In the rows, zero is written as 128.
Each path below is one point turned by a fixed rotation once a step. After each direction that follows a path, write how fast that rotation turns it, in degrees a step (0 if it stays still).
Each turn is a multiple of 5 degrees from 10 to 175, or 0.
Each row of a path follows its step; steps can be skipped.
Rotation 1:
step 1: [124 129 123 128 126 125 122 124 130 130 127 125 136 127 142 139 136 130
 134 130 130 116 138 133 129 128 128 135 131 135 126 127 133 129 128 127
 127 131 124 124 130 134 128 127 135 128 126 123]
step 2: [135 125 129 127 129 129 132 126 132 128 128 130 135 124 130 134 127 122
 130 136 130 119 139 119 126 127 132 129 124 129 122 133 126 121 124 126
 141 134 124 135 131 127 129 129 124 125 128 136]
step 3: [133 127 115 134 133 127 124 127 120 124 124 126 122 129 130 125 124 126
 131 126 121 122 133 124 127 122 126 121 128 133 123 130 125 123 126 129
 126 123 130 132 127 133 129 132 121 129 141 136]
step 5: [124 125 119 130 125 127 130 130 128 126 136 132 130 130 125 133 130 130
 133 132 121 129 113 120 137 130 133 136 125 120 126 124 123 121 133 132
 129 127 129 134 130 137 130 125 130 128 123 130]
step 6: [130 130 131 125 119 140 126 126 130 120 128 126 123 136 125 126 127 133
 125 126 121 129 132 123 123 124 132 129 130 122 127 123 125 124 135 124
 124 122 125 141 132 130 130 135 131 126 122 123]
step 7: [119 132 130 124 137 134 125 128 134 133 120 117 125 126 128 129 128 133
 125 120 122 130 127 126 132 134 137 126 131 131 123 117 132 127 129 124
 129 129 128 125 134 129 130 134 136 124 133 128]
step 8: [125 129 125 122 120 124 133 128 138 125 121 124 128 122 124 130 128 126
 128 138 134 139 130 121 133 139 126 132 128 130 122 127 136 127 132 125
 124 129 127 127 126 122 123 135 127 129 132 134]
step 9: [124 127 129 132 126 126 125 117 130 127 126 129 126 138 124 124 128 123
 137 130 132 127 135 124 133 132 124 131 122 132 126 125 120 130 127 131
 112 129 123 126 130 119 131 124 131 126 133 131]
step 10: [129 133 126 128 129 129 125 125 127 128 133 121 133 121 133 138 127 132
 132 122 128 122 136 130 126 130 118 136 118 133 133 129 122 126 127 120
 125 122 124 122 133 120 122 127 133 128 125 125]
Speeds:
[126 129 130 128 131 127 130 127 128 132 131 127 129 123 127 130 128 127
 127 128 128 128 127 126 130 128 129 128 127 127 128 128 130 125 128 126
 130 128 128 129 126 127 127 127 130 131 126 129]	125
Rotation 2:
step 0: [130 130 130 134 141 127 133 126 129 128 136 124 120 131 129 125 126 134
 133 126 127 133 116 136 128 133 124 122 131 122 120 127 136 124 128 129
 118 128 126 128 136 127 126 126 121 123 124 119]
step 1: [126 121 125 120 123 123 130 122 129 131 123 123 127 128 143 131 132 127
 137 124 135 117 124 126 128 131 117 124 129 125 130 122 128 124 131 128
 118 123 129 127 125 125 124 125 135 126 121 123]
step 2: [120 133 129 140 122 138 131 120 131 127 125 124 132 128 139 136 125 126
 118 136 131 122 132 131 133 135 125 119 128 132 125 128 119 127 130 125
 128 129 127 126 124 127 129 122 122 125 127 128]
step 3: [127 123 128 135 135 132 126 138 117 128 131 127 130 128 136 133 124 123
 124 129 118 126 135 134 131 130 127 123 125 124 127 137 128 124 121 134
 129 123 131 135 127 135 120 133 127 136 124 121]
step 4: [121 130 123 128 128 125 130 132 119 123 129 123 123 129 126 122 135 124
 133 117 137 130 133 124 132 140 125 129 135 128 128 129 124 117 129 135
 130 132 128 126 134 133 132 130 123 138 127 127]
step 7: [128 134 116 129 123 124 119 130 128 128 128 122 126 109 128 127 125 120
 125 133 132 122 132 134 127 134 127 128 127 125 130 125 132 129 133 123
 127 135 127 129 123 140 129 129 133 128 132 129]
step 8: [123 126 134 132 132 127 124 135 121 128 127 132 133 118 127 134 135 123
 123 141 131 127 124 127 131 131 135 128 130 132 131 130 131 125 126 124
 137 133 117 132 137 121 128 129 137 136 130 128]
step 9: [130 128 128 131 123 129 127 135 123 127 132 138 132 131 130 126 132 134
 121 120 135 129 125 128 125 128 133 137 129 130 140 120 125 130 120 133
 130 135 138 139 133 131 125 129 130 132 130 133]
step 10: [132 130 120 120 127 125 128 137 129 126 127 126 124 136 119 127 123 135
 125 134 137 129 129 133 120 126 130 133 133 132 125 124 124 140 131 128
 135 127 129 125 130 131 133 123 124 135 138 119]
Speeds:
[127 129 126 127 131 126 127 126 126 127 131 130 130 128 128 127 130 126
 128 128 127 130 126 128 129 129 129 127 130 130 128 127 131 128 126 133
 129 128 129 129 131 127 129 129 127 128 128 129]	80
[127 127 128 127 127 125 131 129 130 127 128 127 127 128 129 131 129 131
 128 127 129 128 129 129 129 126 129 127 129 131 129 123 125 129 127 129
 128 127 127 129 129 127 126 129 128 126 127 129]	90
